Here are some points, each followed by its number:
[ 0.3  1.9 -1.   1.  -0.5  0.5  0.9 -1.7 -0.1  0.9  1.3  0.8 -1.1  0.3
  0.9 -1.2] 0
[-0.2 -1.5 -1.3 -0.3  0.1 -1.7 -0.4  0.8 -0.5  0.1  0.3 -0.5 -1.   0.6
  0.5  0.4] 1
[-0.4  0.8  1.1 -0.8  1.3 -0.2 -1.7  0.6  1.1 -1.4 -1.9 -0.5 -0.9  0.9
  0.8  0.7] 2
[-0.5  0.8 -0.5  1.6  0.7 -0.1  0.3  1.   0.1 -0.9 -0.2  1.2 -0.8 -2.2
 -1.5  0.7] 3
[ 1.9  2.1 -3.1  1.6  0.3  0.1 -0.4 -2.   1.3  0.   1.1  0.2 -2.  -0.3
  0.7 -0.4] 4
[-0.9 -1.8 -1.9 -0.1 -1.7 -0.5  0.9  0.7 -1.9  1.7  1.7 -0.1 -0.6  0.2
  0.2 -0.4] 5
[ 0.   0.7 -0.4  1.4  0.4 -0.6  0.8  1.5  0.2 -0.7 -0.4  1.2 -0.6 -1.5
 -0.6  0.8] 6
[ 0.3  0.3  0.9 -0.7  1.5  1.  -0.8 -0.6  0.2 -0.8  0.  -1.   0.2 -0.4
  0.  -0.3] 7
[ 0.4 -1.6  0.1  2.2 -1.1 -0.4 -0.4 -1.   0.9  0.1 -1.2 -0.5  0.8  1.8
  1.2  0.6] 8
[-1.  -1.9 -1.5  0.  -1.7 -0.6  1.1  0.9 -2.2  1.7  1.8  0.3  0.  -0.4
  0.   0.2] 9
[ 0.8  2.1 -0.9  0.9 -1.3  0.8  1.4 -1.5 -0.5  0.3  1.3 -0.1 -0.7 -1.1
  0.5 -2. ] 10
[-0.8  0.1  0.5  0.4  0.1 -0.3  0.9  1.5 -0.3 -0.2 -0.1  1.4  0.4 -2.
 -1.5  0.7] 11
[-0.1 -0.3  0.3 -0.3  0.6  0.3 -0.6  0.3 -1.3 -1.2  0.2 -0.5 -0.4 -0.9
  0.5 -0.7] 12
[-1.  -1.3  0.1  0.5 -0.5 -1.2  1.4  1.4 -1.7  0.8  1.1  1.8 -0.3  0.2
 -0.2  0.8] 13
[ 1.4  0.4 -0.8  0.4 -1.5 -1.2  1.1 -1.6  0.   1.5  0.4  0.4  0.4  1.1
  1.5 -0.6] 14
[-1.3 -0.9 -0.4 -0.3 -0.8 -0.6  0.7 -0.4 -1.1  1.9  1.2  1.7  0.1  1.6
  0.9  0.7] 15
[-0.6 -0.1  1.1 -1.6  2.2 -0.7 -0.7  0.7  0.4 -1.4 -0.5 -1.4  0.9 -0.8
 -0.8 -0.8] 16
[-0.3  0.5 -1.2  1.3 -0.8  0.2  1.6 -1.3 -1.   1.3  1.4  1.3 -0.9  0.3
  0.7 -0.4] 17
[ 0.8 -0.2  1.2  2.   1.7 -1.8 -0.2  1.1  1.4 -0.7 -1.3  1.5 -2.3 -0.2
  1.2  0.5] 18
[ 0.1 -0.1  0.2  0.   1.7 -0.9  0.3  0.5  0.4 -0.4  0.8 -0.2 -0.2 -1.4
 -1.   1. ] 19
New points follow, each followed by the numbers of its three nearest points above by angle, nearest first.
[ 0.8  2.4  1.4 -1.4  0.3  1.1 -0.3 -1.9  0.4 -0.7  0.3 -1.2  1.5 -0.1
  1.1 -2.1] 7 10 16
[ 0.3 -1.   0.4  1.3 -2.   0.3  0.8 -0.5  0.3 -0.7 -0.7  0.7  1.1  1.4
  1.4 -1.3] 8 14 17
[ 0.5 -1.5 -0.7  0.4 -1.3  0.2  0.4 -0.6  0.5  1.4  0.1 -0.5  0.9  1.
 -0.4  1.6] 8 15 14
[ 1.6 -0.8 -2.4  0.1  1.7 -0.3 -1.7 -1.6  1.   0.3  0.9 -2.9 -2.  -0.5
  0.1  0.5] 4 1 7
[-0.4  0.7  2.5 -1.   1.1  1.8 -0.8 -0.8 -0.4 -1.5  0.1 -0.6  0.8 -0.2
  0.5 -1.2] 7 16 12
[-1.1  0.4 -0.1 -0.1 -0.8  0.3  1.1 -0.4 -0.7  1.8  0.7  1.7  0.1  1.1
 -0.2  0.6] 15 17 13
[ 2.8  0.4 -1.4 -0.2  1.4  0.5 -1.  -2.2  1.6  0.6  0.7 -3.  -1.4  0.6
  0.   0.4] 4 7 0
[-1.  -0.4  0.9 -0.8 -1.3  1.  -0.5  0.5 -0.3  0.5 -1.3  0.8  1.3  0.2
 -0.9  0.6] 11 15 13
[-0.4  0.   1.  -1.2  0.2  0.  -0.4  0.7  0.9 -0.5 -1.2 -0.6  1.2 -0.2
 -1.4 -0.3] 16 2 7
[ 2.   0.6 -1.4  0.5  1.2  0.5 -1.6 -0.1  1.3 -0.9 -0.4  0.  -1.2 -0.2
 -0.3  1.1] 4 2 18
[ 0.2  0.3 -1.1  2.  -0.5 -0.2  2.2  0.7 -1.1  0.7  1.5  1.7 -1.3 -1.3
  0.  -0.5] 17 13 6
[-1.1  0.1 -0.5 -0.2 -1.   0.8  0.6  1.1 -0.6  0.2 -0.4  0.1  1.1 -2.2
 -1.7  0.2] 11 3 6
[ 1.4  0.2 -0.3  0.4 -0.2  0.5  0.8 -0.2 -0.5 -0.8  0.5 -1.3 -1.1 -0.2
 -0.3 -2.8] 10 12 0
[-0.9 -0.7 -0.3  0.2  0.9  0.1 -1.3 -0.2 -0.5 -0.5 -0.3 -0.4 -0.3 -0.9
  0.3  0.4] 12 7 16
[ 0.   0.6 -0.3  0.4 -0.1  1.2 -1.5 -0.5  0.5 -0.9 -1.5  0.7 -0.4 -0.3
 -0.1  0.4] 2 3 7
[ 1.5  0.2 -0.4 -0.8 -0.2 -0.9  0.2 -0.8  0.5  1.   0.7  0.1 -0.2  2.6
  0.5 -0.5] 14 15 0
[ 1.8 -0.2 -1.1 -0.6  1.   1.  -1.7 -1.   1.2  0.1 -0.4 -0.1 -1.5  0.8
 -0.8  1.1] 4 2 7
[-0.6 -0.7  0.1 -0.1  1.1  0.3 -1.   0.4 -0.6 -0.8  0.2 -0.6 -0.3 -1.4
  0.   0. ] 12 16 7
[ 0.9  1.8 -0.3  0.5 -0.8 -0.7  0.  -2.8  1.1  1.6  0.1  1.4  1.3  0.5
  2.1  0.6] 14 0 4
[ 1.6 -1.3 -1.5  0.5 -0.6 -2.2  0.6  1.1 -0.4 -0.1  0.7 -0.3 -0.1  0.7
  1.2 -0.5] 1 14 5
[-0.7 -0.2  0.8 -1.  -0.3  0.3  0.   0.2  0.7  0.  -1.  -0.3  1.  -0.1
 -1.6 -0.2] 16 11 7
[-0.5 -0.4 -0.9  1.9 -0.6 -0.3  2.4  1.6 -1.6  0.9  1.5  2.2 -1.3 -1.4
 -0.9  0.1] 13 9 6
[ 0.4 -0.6  0.  -0.2 -0.1 -2.  -0.4  1.4 -0.3 -0.1 -0.4 -0.2 -0.9  2.2
  2.4  0.6] 1 18 2
[-0.7 -1.4 -0.5  0.8 -0.3 -1.   1.3  1.3 -1.2  0.7  1.1  1.3 -0.8  0.1
 -0.2  0.2] 13 9 5
[-0.1 -1.1  0.   0.1  0.8  0.3 -1.   0.4 -1.1 -1.1  0.7 -0.6 -0.7 -1.5
  0.5 -0.5] 12 7 16
[ 0.3  0.2  0.3  0.8  0.7  1.4  0.4 -0.2 -1.2 -1.   0.8 -0.2 -1.  -1.6
  0.1 -1.1] 12 10 7
[ 2.4  2.1 -1.6  1.5  1.  -0.5  0.2 -0.5  1.5 -1.   0.2  0.5 -1.1 -0.7
 -0.1  0.2] 4 6 3
[-1.6  0.5  2.2 -0.8 -0.1  0.   0.8  1.1  0.6  0.1 -0.9  1.4  1.9 -0.7
 -2.2  1.4] 11 3 6
[-1.9  0.6  1.1 -1.3 -0.2  0.4  0.  -0.6  0.6  1.4 -0.5  1.3  1.6  1.
 -0.7  1.1] 15 11 13
[ 0.  -0.5  0.5 -2.2  0.9 -0.7 -0.6 -0.2  0.5  0.4  0.3 -1.9  1.9 -0.3
 -0.8  0.7] 16 7 19
[ 0.4 -1.2  0.4 -0.5  0.7 -0.9 -0.4  1.4 -0.1 -1.3 -0.1 -0.9  0.4  0.4
  0.1 -0.3] 16 1 12
[ 0.3  1.1  1.9 -0.7  0.5  2.5 -0.6 -1.7 -0.6 -0.6  0.2 -0.3 -0.1  0.5
  1.1 -1.9] 7 12 10
[ 0.1  0.4  1.4 -1.4  0.7 -1.1 -1.1  0.9  1.7 -0.8 -2.1 -0.5  1.   2.2
  0.4  0.4] 2 16 8
[ 2.7  2.5 -2.1 -0.1  0.3  0.1 -0.6 -1.3  2.   0.   0.3 -0.8 -0.2  0.
  0.2 -0.4] 4 0 10
[ 0.2  0.4 -1.   1.2  0.4  1.1 -1.3 -0.1  0.2 -0.8 -1.2  0.5 -1.5 -1.4
 -0.3 -0.1] 3 4 6
[ 0.9 -0.8  1.5  0.6  0.3 -1.4 -0.8  0.3  1.7 -0.1 -1.7  0.3 -1.3  0.5
  1.6 -0.5] 18 2 8
[-0.2  0.6 -0.2  1.2  1.4  0.4  0.4  0.5 -0.8 -1.2  0.8  0.  -1.  -2.6
 -0.4 -0.7] 3 12 6
[ 1.   1.  -0.7  1.   0.6  0.5 -0.6 -2.1  1.  -0.2  0.1 -2.5 -0.6 -0.7
  0.9 -0.6] 4 7 10
